[[121 125 101 149 144]
 [123 126 109 143 139]
 [126 127 122 133 132]]
=>
[[121 125]
 [123 126]
 [126 127]]

[[129 129 130]
 [119 138 149]
 [135 116 134]
 [134 140 131]
 [125 148 148]]
=>
[[129 129]
 [119 138]
 [135 116]]

[[126 129 103 158]
 [133 132 126 119]
 [115 109 144 111]]
=>
[[126 129]
 [133 132]
 [115 109]]

[[126 155 137 133]
 [131 118 137 133]
 [130 151 155 142]
 [123 154 131 144]]
=>
[[126 155]
 [131 118]
 [130 151]]

[[121 117 127 146]
 [140 147 137 137]
 [150 122 118 142]
 [126 140 139 143]
 [139 128 120 104]]
=>
[[121 117]
 [140 147]
 [150 122]]

[[129 139 146 126]
 [138 152 126 127]
 [153 136 130 137]
 [150 144 127 133]]
=>
[[129 139]
 [138 152]
 [153 136]]

[[152 108 152 116]
 [149 112 149 111]
 [152 153 152 136]]
=>
[[152 108]
 [149 112]
 [152 153]]

[[126 138 106 116 114]
 [118 130 130 111 121]
 [119 121 131 119 101]
 [122 146 107 102 120]
 [120 114 144 125 109]]
=>
[[126 138]
 [118 130]
 [119 121]]
---
[[146 151 129 123]
 [132 127 118 118]
 [134 133 124 116]
 [132 128 124 119]
 [132 133 113 133]]
=>
[[132 127 118]
 [134 133 124]]

[[136 127 124 128]
 [141 117 105 113]
 [131 140 136 134]]
=>
[[141 117 105]
 [131 140 136]]

[[129 125 132 120 117]
 [128 124 130 117 138]
 [129 125 116 139 114]
 [128 129 114 144 106]
 [118 133 127 135 129]]
=>
[[128 124 130]
 [129 125 116]]

[[128 134 127 152 122]
 [128 134 127 152 122]
 [128 134 127 152 122]
 [132 133 121 148 126]]
=>
[[128 134 127]
 [128 134 127]]

[[130 128 128 127]
 [116 134 129 130]
 [121 136 129 129]
 [116 138 129 129]
 [103 132 131 132]]
=>
[[116 134 129]
 [121 136 129]]

[[101 132 149 106 121]
 [119 118 138 127 120]
 [113 149 132 121 129]
 [119 136 125 135 118]]
=>
[[119 118 138]
 [113 149 132]]

[[109  99 137]
 [124 128 116]
 [132 130 119]
 [123 128 129]]
=>
[[124 128 116]
 [132 130 119]]

[[138 114 138]
 [137 152 141]
 [137 121 135]
 [118 140 153]
 [150 111 125]]
=>
[[137 152 141]
 [137 121 135]]

[[120 114 149 140 123]
 [117 127 128 148 131]
 [142 144 130 139 149]]
=>
[[117 127 128]
 [142 144 130]]
---
[[154 141]
 [154 141]
 [153 141]
 [154 141]]
=>
[154 141]

[[151 105]
 [143 102]
 [144 102]
 [146 103]
 [135  98]]
=>
[151 102]

[[153 127 140 134]
 [124 138 131 140]
 [138 139 114 118]
 [149 129 135 133]]
=>
[153 138 114 133]

[[127 122 112 137]
 [132 117 150 119]
 [117 136 136 136]
 [129 113 120 122]]
=>
[127 117 136 122]

[[135 130 141]
 [150 126 137]
 [127 145 123]
 [135 115 132]]
=>
[135 126 123]

[[128 127 142 146]
 [128 130 111 109]
 [128 122 117 137]
 [128 125 113 103]
 [127 152 139 126]]
=>
[128 130 117 103]
---
[[121 153]
 [110 135]]
=>
[153 110]

[[139 150 128]
 [136 132 138]
 [129 131 128]
 [128 139 131]
 [130 131 133]]
=>
[128 132 129]

[[123 134 118 116 134]
 [132 135 121 110 130]
 [128 130 123 133 135]
 [132 130 126 105 133]]
=>
[134 110 123 130]

[[156 128 117 127 136]
 [136 134 124 116 132]
 [113 144 129 120 154]
 [ 98 119 132 131 125]]
=>
[136 116 129 119]

[[124 131 102 132]
 [108 134 129 112]
 [132 128 103 142]
 [128 112 111 117]
 [116 116 121 110]]
=>
[132 129 128 128]

[[142 156 124]
 [111 132 126]]
=>
[124 132]

[[149 151 154 154 152]
 [144 154 151 148 157]]
=>
[152 148]

[[106 102 128 127]
 [135 120 114 118]
 [113 116 128 144]
 [134 121 109 106]]
=>
[127 114 116 134]

[[105 156 123]
 [102 155 131]]
=>
[123 155]
